128 stands for zero in the data rows.
Some points, each followed by its number:
[138 109 140 106 143 150 124 133 118 149  95 126] 0
[106 112 122 148 134 100 150 133 128 108 141 106] 1
[122 142 132 137 129 114 150 124 138 109 158 124] 2
[146 116 155 108 113 161 185 113 142 128 166 146] 3
[103 161 135 175  91 105 129 133 182  93 138 150] 4
[138 224 111 125 122 102  63  90 139 105 170 154] 5
[134 129 145  77 171 114  93  86 127 152  85 141] 6
[117 128 147 131 123 126 142 119 150 124 128 141] 7
[111 127  95 138 124  95  99 136 110 121 120 120] 8
[136 143  82 177  64 137  90 144 110 118 161 142] 9
[118 123 138 133 126 129 121 131 144 129 110 139] 10
[132 143 134 132 129 113 166 117 136 105 169 111] 11
[132 153 122 117 117 142  76 132 141 147 109 167] 12
[137 123  71 159  86 124 139 160  90 115 181 104] 13
[124 129 121 137 121 124 108 134 130 131 118 133] 14
[119 147 147 123 124 116 134 106 153 120 141 148] 15
[141  93 138 145  78 168 132 136 161 133 115 178] 16
[143 147 161  90 114 163 107  81 166 145  93 181] 17
[116 119 115 164 104 126 126 148 134 114 128 130] 18
[110  81 139 132 152 122 143 136 118 131  95 119] 19
[130 104  93 136 125 126 134 145  86 128 148  99] 20
[141  98 138 130 103 164 150 137 140 133 126 156] 21
[124  67 177  96 163 148 145 117 140 153  68 144] 22
[125 150 113 124 130 118  85 122 115 134 121 134] 23
[150 184 120 100 139 130  93 117 115 146 145 119] 24
[131  39  94 129 101 165  78 162  87 174  62 154] 25
[176 131 104 105 135 161 128 149  77 164 140  85] 26
[134 115 134 132 115 150 151 136 132 128 138 134] 27
[138 155 113 115 144 118 101 129 109 141 138 118] 28
[120 122 106 151 115 121 117 135 109 122 133 115] 29
[132 165 178 109 124 153 106  98 193 134  83 196] 30
[127 145  95 162  81 134 116 142 120 111 154 133] 31
[119 135 129 133 142 114 124 125 132 123 119 121] 32
[126 146 138 136 117 134 117 123 160 123 114 149] 33
[143 133 135  75 158 126 116  92 115 150 111 130] 34
[111 156 123 128 124 100  88 107 140 121 130 146] 35
[120 125 143 120 149 116 141 132 134 127 125 121] 36
[122 132 156 114 144 133 137 108 139 130 117 134] 37
[111 130 169 117 148 124 137 104 162 122 101 148] 38
[100 140 135 161  97 114 103 124 155 112 103 155] 39
[159 143  83 127 119 141  97 145  84 146 155 102] 40
[115 122 134 154  98 120 188 136 147  94 166 127] 41
[115 117 138 143 124 126 144 140 138 119 128 126] 42
[ 95  73 102 181 101 109 112 157 122 112 101 129] 43
[129 124 121 120 137 122 121 124 116 131 122 123] 44
[143 177 134 113 124 134 150 101 138 121 180 121] 45
[101  98 144 139 144  99 162 124 137 114 123 115] 46
[137 142  98 123 160 101  92 130  87 132 117  98] 47
[102 149 149 150 135  96 138 124 160 107 124 120] 48
[122 117 148 124 151 120 145 129 131 127 109 104] 49
[103 112 131 144 143 108 123 129 126 119 110 128] 50
[116  58 131 123 146 142 103 150 114 153  49 137] 51
[131 118 126 111 145 126 123 128 112 138 118 119] 52
[142 118  99 132 109 137 117 144 107 138 136 130] 53
[121 142 135 129 107 130 136 114 156 116 144 157] 54
[122 103 150 112 147 135 134 122 133 139  96 135] 55
[136 134 137 110 137 127 136 119 127 135 137 123] 56
[105 140 123 174 121  97 130 144 150  91 129 106] 57
[107  93 115 134 162 110 132 147  88 129 118  87] 58
[150 106 111 128 107 161 119 154 112 147 116 134] 59
[ 88 127 100 137 190  64  72 118  56 126 100  76] 60
[ 87 106 129 150 131  92 106 129 141 116  86 135] 61
[164 137 103 122  79 179  75 159 127 164 112 165] 62
[111 161 127 127 136  98  77 104 143 122 111 155] 63
[125 136 110 131 152 105 106 130 110 124 122 109] 64
New points follow, each followed by the numbers of its five nearest points above by angle, nearest first.
[117 129 103 153 111 113 120 143 106 116 145 108] -> 29 13 20 31 8
[146 158 125 108 131 135 114 119 124 139 136 126] -> 24 28 5 45 34
[121 103 167 104 167 117 177 106 140 135 145 120] -> 36 37 56 49 46
[167 124 105 101 141 155 123 147  81 170 133  92] -> 26 40 52 59 53
[129 131 108 149  96 129 134 139 127 116 150 133] -> 31 9 13 18 41
[124 118 128 159  93 137 182 144 136 108 179 122] -> 41 27 11 2 42
[139 215  93 111 135  87  87  93 121 112 177 120] -> 5 24 28 35 45
[127 149 123 137 130 122 139 141 134 118 133 100] -> 57 11 2 1 48
[107 137 142 132 141  90 143 104 141 101 134 117] -> 48 46 32 2 1
[119  80 115 198  84 150 158 184 142 111 135 131] -> 18 42 43 27 41
[141 131 141  94 158 126 157 104 125 131 138 115] -> 56 34 37 36 49
[ 95  86 150 167 113 124 153 153 158 113  97 134] -> 42 43 10 46 18
[111 166 151 119 129 107 131  95 162 117 148 145] -> 15 54 7 48 35
[120 142 115 140 130 104 122 131 128 115 142 117] -> 57 8 1 64 2
[143 155 138 111 128 138 136 108 136 131 143 139] -> 45 56 15 17 24
[188 218 202  29 133 182 141  30 195 145 148 188] -> 17 30 37 56 15
[127 106 130 122 136 133 123 136 118 140 106 128] -> 51 0 25 19 55
[138 123 122 122 128 138 139 131 117 131 142 120] -> 26 20 40 13 27
[116 115 168 123 136 139 128 107 158 127  90 154] -> 38 10 30 37 55
[134  54 134 142  73 172 175 153 147 136 117 169] -> 21 16 27 59 3
[131 138 130 128 124 132 133 129 132 127 139 128] -> 45 11 2 3 54
[101 108 144 145 148 105 152 127 140 109 116 123] -> 46 50 1 42 36
[164 142 142  92 118 177 215 123 115 134 215 114] -> 3 45 27 11 56
[120 130 124 139 133 118 142 135 127 118 142 114] -> 1 2 11 57 41
[131 145 140 123 100 140 145 118 153 130 159 158] -> 54 3 15 45 7
[146 109  57 168  81 123 144 168  68 113 194  82] -> 13 20 29 53 31
[127 102 116 126 132 125 129 135 105 135 117 119] -> 58 20 25 52 19
[ 88  56 151 182  98 134 162 170 161 115  86 138] -> 42 43 18 10 19
[116 130 158 136 128 127 145 118 166 116 114 149] -> 7 38 33 30 15
[146 177 134 121 136 121 158 113 139 111 175 112] -> 45 11 2 56 15
[116 157 148 147 117 119 110 110 180 108 100 166] -> 33 39 30 4 10
[124 158 138 123 158 108 116 118 143 126 107 114] -> 32 63 6 48 64
[169 157  66 117 105 132 108 136  82 139 181 106] -> 40 53 13 26 28
[112 119 138 137 132 115 141 124 140 116 120 128] -> 46 48 42 50 7
[129 135 125 132 128 124 127 130 129 124 128 122] -> 57 64 32 48 8
[133 130 126 132 114 140 134 132 130 129 139 133] -> 27 21 31 3 16
[125 114 114 190  67 140 197 155 138  92 203 123] -> 41 13 27 2 31
[137 145 126 121 123 130 126 121 128 129 143 132] -> 45 5 24 56 28
[ 89  76 101 184 111  90  93 156 122 111  80 128] -> 43 61 50 18 8
[118 122 132 145 135 113 145 139 127 115 132 105] -> 1 46 57 42 58
[123 123 151 114 145 133 140 115 134 133 115 131] -> 37 55 22 38 36
[ 84 140 146 132 166  68 117 102 153 102 100 123] -> 32 48 50 61 63
[117 117 139 131 137 122 141 123 131 123 120 124] -> 46 49 19 36 50
[122 125 116 132 127 115 112 129 122 126 123 128] -> 8 14 64 60 23
[120 133 151 107 169 120 109 107 132 140  86 127] -> 6 34 55 37 38
[123 139 132 132 143 113 132 127 126 123 125 109] -> 32 64 49 36 60
[150 106 119 105 133 149 155 138 102 143 143 115] -> 26 20 59 27 52
[117 155 112 114 151  95  69 109 116 138 102 129] -> 23 63 35 64 47
[145 135 108 146 110 137 133 152 111 124 159 110] -> 13 31 40 20 53
[181 153  72 115 107 159  97 159  70 154 162 100] -> 40 26 53 28 13
[106  39 134 131 145 140 106 161 110 158  45 142] -> 51 25 19 55 22
[100 166 133 139 144  95  71 109 139 122  97 135] -> 63 35 23 32 14
[160  91 130 119 102 188 142 141 125 140 134 165] -> 21 27 16 59 62
[106 116 160 131 123 120 153 117 164 115 133 142] -> 7 38 15 42 54
[137  92 107 158  50 169 125 152 139 126 129 173] -> 16 21 59 18 9
[133 119 104 136 126 121 128 140 102 129 140 109] -> 20 13 29 40 53
[148 111 117 112 144 140 146 128  96 138 140 104] -> 26 20 52 58 40
[146 136 118 133 102 151 122 137 130 132 136 138] -> 62 9 59 31 53
[111 123 161 117 145 122 129 109 161 128  94 148] -> 38 37 10 30 55
[135  91 112 122 117 146 107 143 107 150 103 140] -> 25 59 51 53 0
[102 153 143 162 110 103 125 123 172  98 129 145] -> 4 48 39 57 33
[158 152  91 113 111 132 109 128  94 137 166 115] -> 40 28 53 26 24
[141 122 121 103 151 134 121 126 100 150 122 110] -> 52 44 26 34 0
[122 120 151 113 140 125 120 109 148 129  92 148] -> 38 55 30 37 22
[134 129 130 113 135 131 124 118 123 137 124 129] -> 34 6 52 56 0
[142 113 116 135 107 154 118 147 118 141 122 130] -> 59 53 62 25 21
[ 96 111  92 136 154  78  91 136  78 130 113  96] -> 60 64 8 47 58
[127 119 129 135 131 130 117 135 131 131 104 133] -> 51 10 25 14 61
[127 105 138 104 155 125 143 122 107 144 114 107] -> 52 49 19 0 58
